In the data rows, the value 128 means zero.
What is the hidden score of each row? Scores go from 0 to 16, and 8 is about the middle.
[107 134 123 130 134 139 103 128] -> 0
[131 175 142 104 115 112 150 152] -> 13
[108 100 139 124 197 139 130 106] -> 5
[118 116 132 126 104 148 112 128] -> 3
[ 88 101  87 123 121 127 144 137] -> 12
[135 174 104 126 122 164 138 135] -> 11
[134  98 143 133 125 110 105 111] -> 4
[109 130 141 100 110 137 145 149] -> 10
[149  94 114 165 128  85 128 135] -> 11
[ 98 161 106 114  87  80 129 132] -> 9
[134 136 108 136 140 112 148 144] -> 14
[137 100 121 137 128 149 138  95] -> 12
[105 106 122 112 134 125 129 125] -> 8
[112 185 127 151 116  92 117 114] -> 1
[224 117 139 194 209  95 147 119] -> 16
[128 149 134 106 129 130 122 147] -> 7
[120  63 127  97 203 124 150 116] -> 16
[114 109 124 105 119 130 123 123] -> 9
[129 210 138 122 169 128 127 128] -> 4
[115 165  92 136 112 119 123 145] -> 7
[143 131 144 100 123 132 127 128] -> 11
[133 138 106 130 124 141 135 138] -> 12
[193 118 136 174 176 119 161  85] -> 16
[112 132 123 139 144 128 127 128] -> 5
[139 100 155 153 121 128 127 128] -> 5
[120 121 127 131 105 151 128 148] -> 6
[124 152 150 122 112 132 157 126] -> 11
[141 172 129 124 140 166 144 109] -> 11
[169 105 138 130 112 125 155 148] -> 16
[116 127 110 109 109 177 121 133] -> 7
[116 143 131 103 144 147 127 128] -> 7
[230 156 131 230 179 114 118  99] -> 9
[176 125 121 154 110 177 149 127] -> 16
[134 122 125 132 110 100 157 111] -> 16
[112  78 131 129 128 122 103 135] -> 2
[170 175 160 139 190 169 136 112] -> 8
[143  95 144 130 117 192 165 114] -> 15
[ 97 159 125 123 140 120  99 148] -> 0
[107 146 109 122 126 160 116 128] -> 4
[120 119  90 113 127 128 127 128] -> 13
[107 151 134 127 125 170 144 128] -> 6
[120 121  98 138 106 163 124 128] -> 8
[112 150 129 121 125 130 126 139] -> 5
[144 123 121 153  96 143 144 148] -> 12
[142 164 135 108 100 140 106 106] -> 6
[133 148 112 112 113 148 114 130] -> 8
[149 146 135 136 113 101 121 149] -> 8
[103 132 123 107 123 116 134 151] -> 8
[129 146 130  96 118 130 113 118] -> 8
[114 116 147 142 164 132 131 139] -> 3
[130 121 116 112  97 139 112 128] -> 8
[138 146 108 146 101 141 124 151] -> 8
[110 187 148 124 136 147 100 100] -> 0
[131  87 138 144 105 117 120 132] -> 6
[104 129 120 118 146  92 104 154] -> 2
[100 133  97 143 105 146 121 129] -> 4
[135 102 126 118  97 153 129 120] -> 11
[101 190 154  97 208  71 108 112] -> 0
[125 169 157 128 135 114 127 128] -> 3
[114 102 139 120 127 128 155 141] -> 12
[139 129 151 109 188  94 118 114] -> 8
[128 124  91 129 115 107 104 133] -> 8
[174  99 140 134 149 108 134  80] -> 16
[140 110 120 137 115 154 107 125] -> 5
[115  61 102 133 141 128 127 128] -> 10
[ 94 125 118 120 126 136 140 126] -> 8
[126 112 108 121  98 136 113 128] -> 8
[118 167 128 147 117 118 124 145] -> 3
[116 136 114 143  82 118 127 128] -> 7
[125 124  95 115 131 178 120 141] -> 9
[136 137 121 126  96 160 101 134] -> 4
[132 169 134 137 135  94 135 136] -> 8
[159  83 125 125 166 121 142 128] -> 16
[141  88 118 151 106 104 147 125] -> 15
[114 126 134 132 111 168 129 166] -> 4
[127 146 131 130 114  93 126 110] -> 8
[ 96 105 134 120 141 100  97 120] -> 0
[118 141 130 124 111 129 132 156] -> 7
[106 108 136 134 117 137 147 141] -> 8
[102 127 117 107  92 148 148 151] -> 11
[126 139 127 135 149  82 130 128] -> 9
[119 141 130 128 116  97 100 137] -> 1
